Each path below is one point turned by a fixed rotation once a step. After each direction that follows a path, write how fast that rotation turns it, in degrees each step (0 if it stays still).
Each turn is a multiple of 5 degrees from 10 to 175, or 0.
Each row of a path follows its step; steps can be skipped.
Path 1:
step 1: [ 23,  -5,  10,  10, -14,  10,  -5,   4, -16, -19,  -6,  -2,   8, -13, -14,
  -7,   0,  -1,  11,   8,  14,   6, -11,   8,  -7,   0,   1,   2, -10, -11,
   1, -11,   2,  -8,   3,   0,  14,   4,  -4,  -1,   3,   3,  -8,  -8, -14,
  10,  28]
step 3: [ -7,   2,  -3,  -4,   5,   4, -15,  -6,  -1,  10,  -9,  -2,  -7, -24,  -2,
  -3, -18,  -2, -12,  13,   2,   7,  16,  -5,   4, -15,  -7,   3, -18, -17,
  13, -11,  -4,  10,   1,  -9,  -3,  -2, -11,  16,  -6,  15, -12,  -5,  -2,
   3,  18]
step 5: [  0,  -5, -10, -15,  -5,   7,  -7,  21,  -8,   8, -11,   5, -24,  -5,  18,
   0,  -3,   7, -14,  -5,  30,   6,  -1,  -5,  -8, -11,  -1,   5, -12,  -8,
 -11,  -9,  -4,   5,  11,   1,   8,   2,  14, -10, -11,  -6,  -8,  -1,  -3,
  -9,   1]
step 8: [  6,   4,   2, -20,   3,  -7, -14,   3, -12,   6,  -2,  -3,  -6,  -7,  21,
  13,   4,  11,  -5,  -8,  -6,   9,   8,  23,  -5,   5, -12, -16,  -5, -10,
  22,  -7,   5,  -8,   0,   1,   5,   8,   4,  11,  -4,   5,   2, -21,   8,
  16,   2]
step 9: [ 16, -11,   7,  -9, -13, -12,  -6,   8, -13, -21,  10,  -5,  -2, -12,  -4,
   0, -10,   8,  15,  21,   9,   3,   8,  20, -13,   8,   2,   8,  -4,  -5,
  14, -10, -11,   1,  -5, -14,   3,   0,  -2, -13,  -2,   1,  -1, -13,  -5,
   9,   9]
step 11: [ -2,  11,   3, -10, -14,  -4,  -3,  -2, -14,   2,  -3,   7,   8, -25,  -6,
   6,  -8,   3,  -8,  13,   4,   0,  10, -13,  -6,   2,  -3,  -1, -12, -17,
 -18,  -6,  -4,  -4,   0,  -6,  12,  -9, -13,  18, -12,  14,   4, -14,   2,
  -8,  21]
step 12: [ -2,  -8,   4,   3,  16,   7,  -9, -17,  -5,  13,   8,   2,   1,  -3,  -3,
  -5, -15,   5,   1,   5,   2,  21,  -3, -10,   4, -12,  -6,  10,  -5, -33,
   5, -19,   3,   4,  -8, -19,  -2, -15, -10,   2,   2,  -5,  -6,  -6,   0,
   7,  10]
step 13: [  9,   2,   3, -20,  10,  -1, -11,   5,  11,  -1, -12,  -4, -15,   1,  17,
   1,  -7,  17,  -6,  -7,  14,  -3,  -6, -11,  -5, -21,  -8,  -6,  -2, -17,
 -11, -18, -19,  12,  -7,  -2,  14,   0,  10,   1,  -4,   9,  -8,  -2,  -5,
   8,  10]
Directions:
[ 3, -2, -3, -2,  0,  6,  4, -2,  0, -1,  0, -1, -5,  2,  4,  4, -1,  0,
  1, -2, -4, -5, -2, -3, -1, -3, -3, -3, -2,  1, -4, -3, -1, -4,  0, -3,
  2,  7,  0,  2, -2, -4,  2,  0, -1, -1, -2]  130
[ 7, -4,  1, -4,  1,  2,  4, -5, -4, -3, -2, -1,  6, -5, -5,  0, -1,  7,
  2, -1,  0, -1,  0, -4,  3,  1, -2,  3, -2, -1,  2,  4,  0,  0,  1,  0,
 -3, -1,  0,  3, -2,  4,  0, -1, -1,  0,  0]  40
[ 0, -3,  5,  1,  3,  1, -1,  0,  5, -1, -4,  0, -1,  7,  1,  0, -5,  5,
  0,  2,  3,  2,  2, -4,  0,  4,  5,  1,  2, -2,  0,  1,  5,  0,  4,  2,
  2,  1,  2,  0, -4, -4,  4,  0,  1,  4, -1]  135
[-1, -2, -3, -1,  3,  3,  3,  2,  2,  8,  0, -5,  1,  1, -1,  4,  2,  1,
 -1,  0,  3, -2,  0,  2,  4, -1,  1, -2, -1,  1,  0, -6,  2,  1,  5,  1,
 -6, -2,  1, -3, -3,  0, -6, -3,  0,  2, -2]  145
[-6, -3,  0, -1, -6,  6, -2, -2, -2,  2, -1, -1, -1,  2, -4,  1,  2,  1,
  2,  4, -2, -2,  4,  2,  1, -4,  2, -2,  0, -3,  0,  0,  0,  3,  0, -1,
  1, -2, -1,  0,  0,  3,  8,  0, -5,  0,  2]  45
[ 1,  0,  3,  3, -3,  1, -6, -2,  3, -1,  3,  4,  3, -3, -2,  5,  4,  0,
  0,  5,  1, -6, -2, -2, -2,  3,  1, -4,  1, -4,  1, -1, -4,  0,  0,  3,
  0,  3,  1,  3, -1,  0, -4,  0,  1,  0, -4]  145
